In the rows, zero is written as 128.
Each named move below is a turn or a mirror, shown by a few rows before and after it. Which moves, in which order, take the first row of each later pair to the second? The first pair is answered.
H:
152,113,138,154,107,110,165,155,142,123,136,138,78,139,96,120,115  ->  122,108,123,108,119,153,177,114,121,95,125,154,93,134,119,145,92
146,120,128,154,132,116,134,168,138,158,144,134,115,124,120,106,139  ->  115,115,112,100,146,166,147,123,115,127,131,153,133,118,146,132,114
124,153,164,130,126,120,128,159,131,109,98,73,148,142,137,128,137  ->  112,151,158,111,132,138,132,142,122,98,92,80,156,139,146,137,128
Q:
144,118,156,71,97,134,106,118,84,108,118,125,133,163,140,153,123  ->  135,113,147,63,110,137,109,101,84,115,142,144,130,155,141,151,121
118,141,128,96,124,130,72,126,111,115,143,104,122,113,170,137,121  ->  120,142,130,98,121,129,71,129,113,113,140,100,122,113,171,136,121
124,136,116,121,149,127,113,141,116,155,110,121,132,127,132,116,130  ->  121,136,114,120,152,127,113,137,115,157,117,125,131,124,133,116,130
D:
75,144,131,168,140,166,168,149,136,116,84,124,125,105,101,130,124  ->  98,138,112,151,175,177,119,123,159,131,81,113,130,93,114,119,143
105,147,117,126,134,132,122,123,119,127,124,134,142,117,133,138,130  ->  113,147,125,142,123,129,131,143,117,126,109,125,136,122,122,139,127
95,132,129,144,70,107,129,168,115,139,168,147,142,149,112,108,148  ->  142,126,117,150,95,116,77,167,145,156,139,117,138,141,114,95,171
F:
194,145,124,185,125,158,154,175,145,127,92,74,146,129,82,131,102  ->  188,144,103,157,157,194,135,142,148,122,75,77,156,114,100,138,101
147,75,82,122,116,177,101,99,136,112,107,115,156,110,124,150,183  ->  93,130,95,136,91,142,109,128,118,108,112,107,191,110,136,137,201
150,100,129,139,117,124,149,131,122,132,151,145,100,139,101,130,115  ->  132,109,105,108,150,163,127,96,119,124,130,146,120,120,125,133,118
114,117,118,126,124,116,158,119,114,116,179,140,108,114,134,138,116  ->  117,112,112,119,135,127,153,107,117,115,175,142,108,111,137,142,115
E:
85,128,141,132,169,124,119,132,166,131,195,170,104,99,115,156,132  ->  109,148,172,171,122,92,118,197,166,123,144,123,109,122,102,154,143
101,122,122,84,122,151,107,112,144,109,92,107,155,145,145,124,128  ->  115,105,121,84,131,126,91,98,161,133,151,124,140,144,144,110,139
143,120,117,109,166,139,96,95,148,146,149,148,126,113,134,114,139  ->  166,135,143,143,126,106,93,149,152,144,116,110,128,135,122,107,152
132,118,150,121,92,92,104,127,139,135,162,110,143,155,163,122,142  ->  111,135,145,114,90,128,122,132,118,108,102,98,161,149,169,140,126
Pairs:
Between the rows of a pair lie two moves.
130,104,146,172,113,93,178,187,131,108,132,135,126,127,88,133,117  ->  148,91,97,100,188,152,90,100,158,116,119,129,147,98,138,132,137
D H
166,118,146,122,101,88,83,128,141,139,168,100,129,167,142,124,153  ->  119,113,147,99,89,106,142,111,105,113,191,139,132,169,144,148,120
F D
148,98,119,154,176,128,144,102,142,127,131,164,80,91,98,110,92  ->  161,107,143,183,137,95,152,147,140,125,116,140,79,110,86,105,98
D E
95,107,125,101,96,166,117,73,110,136,187,182,135,132,112,148,154  ->  168,99,118,128,119,171,56,93,151,160,126,131,123,127,101,131,180
D D
105,135,139,112,130,121,132,113,120,130,169,144,137,129,147,130,131  ->  112,139,148,126,117,104,130,131,122,135,168,135,133,136,140,123,137
E Q
135,145,147,137,124,89,112,158,145,150,104,121,123,162,130,101,157  ->  88,149,117,99,163,151,136,111,123,130,92,153,135,134,144,120,131
E Q
143,120,134,102,118,117,97,107,127,133,138,120,138,144,143,124,129  ->  120,126,144,105,98,120,135,119,106,118,131,129,140,149,138,137,113
D E
105,133,112,136,168,140,145,104,136,124,134,135,132,107,138,140,129  ->  97,149,129,158,141,105,155,135,133,127,146,129,135,119,130,130,139
F E
181,105,130,97,105,128,98,108,132,136,96,107,101,163,157,119,110  ->  140,133,116,80,126,124,77,85,127,142,123,119,126,146,181,105,126
F E
102,146,150,145,78,95,139,168,127,112,121,93,136,135,128,114,138  ->  115,133,115,111,141,118,78,106,155,137,153,105,138,106,152,99,160
D Q
127,137,117,134,128,111,129,120,137,143,149,129,129,118,121,117,135  ->  143,119,116,133,132,124,134,116,139,139,144,131,116,121,112,124,125
D F
135,116,131,124,101,122,121,110,112,136,135,124,132,160,133,149,113  ->  118,130,127,119,106,125,117,106,108,134,129,122,145,155,142,147,117
F F
144,122,124,149,154,125,131,146,136,137,68,119,125,95,111,111,164  ->  150,107,119,143,168,114,118,126,146,153,116,138,114,91,111,102,169
E E
105,141,127,130,122,118,158,127,85,110,138,147,113,168,101,136,119  ->  136,122,127,130,121,132,151,129,93,104,112,134,101,174,97,144,115
F Q
141,152,125,132,124,169,135,144,119,114,61,95,127,127,129,140,129  ->  116,153,104,92,157,170,105,90,123,126,118,120,142,112,157,129,142
H D
166,90,153,166,113,109,145,140,140,148,147,113,89,139,111,124,129  ->  177,101,152,147,113,112,102,133,146,143,119,82,109,144,135,122,146
D Q
149,87,121,141,127,157,159,122,155,118,87,122,79,124,112,152,120  ->  122,106,106,125,157,123,113,88,169,150,168,142,97,107,136,120,157
F E
124,140,124,125,143,148,120,125,110,131,89,102,139,123,124,141,126  ->  101,153,127,128,143,113,115,119,110,149,149,122,141,118,128,124,142
E F
151,104,106,89,138,186,99,80,142,148,125,155,126,134,147,109,124  ->  112,116,125,111,108,134,140,102,126,157,195,185,122,143,133,99,123
H D
148,106,112,107,145,183,140,104,155,81,121,135,127,113,153,167,105  ->  82,170,121,117,127,148,145,129,132,79,128,131,169,109,170,152,127
F Q
137,151,142,134,106,127,103,159,132,121,89,92,148,103,113,129,170  ->  92,146,135,120,108,155,163,143,100,101,105,134,144,95,107,150,136
E D
161,119,136,141,149,103,102,148,174,171,144,135,124,130,97,90,164  ->  120,109,130,106,150,111,131,112,151,159,193,178,127,129,109,104,143
D F
111,136,127,86,124,156,98,99,123,107,103,106,154,153,141,137,128  ->  79,142,132,100,119,120,123,99,115,124,174,142,146,150,130,123,131
F Q
133,106,119,135,134,133,113,130,131,132,150,140,115,123,123,124,134  ->  129,125,125,143,123,120,103,148,131,130,135,123,128,126,127,117,145
F E
121,118,128,94,96,121,141,119,102,99,139,128,142,129,132,138,122  ->  136,106,111,90,123,151,130,106,113,105,115,126,135,114,130,140,120
D E
141,123,112,149,118,169,143,132,128,128,128,117,117,149,134,127,149  ->  126,130,105,142,128,175,140,122,124,128,133,123,126,139,142,125,152
F Q
175,116,164,135,67,115,143,141,114,119,79,90,108,154,126,145,107  ->  176,91,152,157,94,118,172,130,122,142,127,135,74,134,95,139,94
Q D
177,105,149,102,97,40,55,125,167,152,204,93,129,170,159,121,171  ->  174,83,119,47,140,109,44,63,164,135,180,107,137,152,184,143,151
F H
82,131,111,98,146,178,147,91,103,116,127,158,129,127,149,153,119  ->  154,127,156,154,89,85,109,156,137,147,144,108,112,168,128,123,157
E Q
156,90,143,156,124,125,124,155,159,137,150,141,93,119,77,116,144  ->  99,121,116,106,157,146,93,105,147,134,170,156,134,95,120,111,158
D F
144,140,139,152,149,103,146,143,153,158,172,161,102,118,103,91,137  ->  146,134,148,153,127,140,187,163,131,122,101,145,100,129,93,123,104
H D
126,106,155,82,92,100,155,95,103,113,178,151,149,149,123,147,132  ->  115,120,155,83,83,119,168,108,90,94,128,136,162,150,126,158,123
E E
145,107,115,117,159,156,118,101,137,127,121,141,113,123,133,127,118  ->  109,149,127,130,142,108,108,122,130,140,156,137,139,123,144,105,147
F E
130,135,120,129,139,146,115,122,124,135,120,136,132,125,123,126,128  ->  121,136,130,135,125,135,136,133,114,131,131,143,129,131,117,130,120
D F
165,81,131,136,134,128,131,125,153,141,143,122,88,136,106,141,111  ->  72,172,130,132,129,108,123,140,123,132,133,111,156,121,143,125,139
F F
166,98,102,105,177,163,98,114,158,142,138,131,112,93,147,159,138  ->  181,100,130,156,131,146,145,181,147,131,97,112,95,113,113,166,123
D D
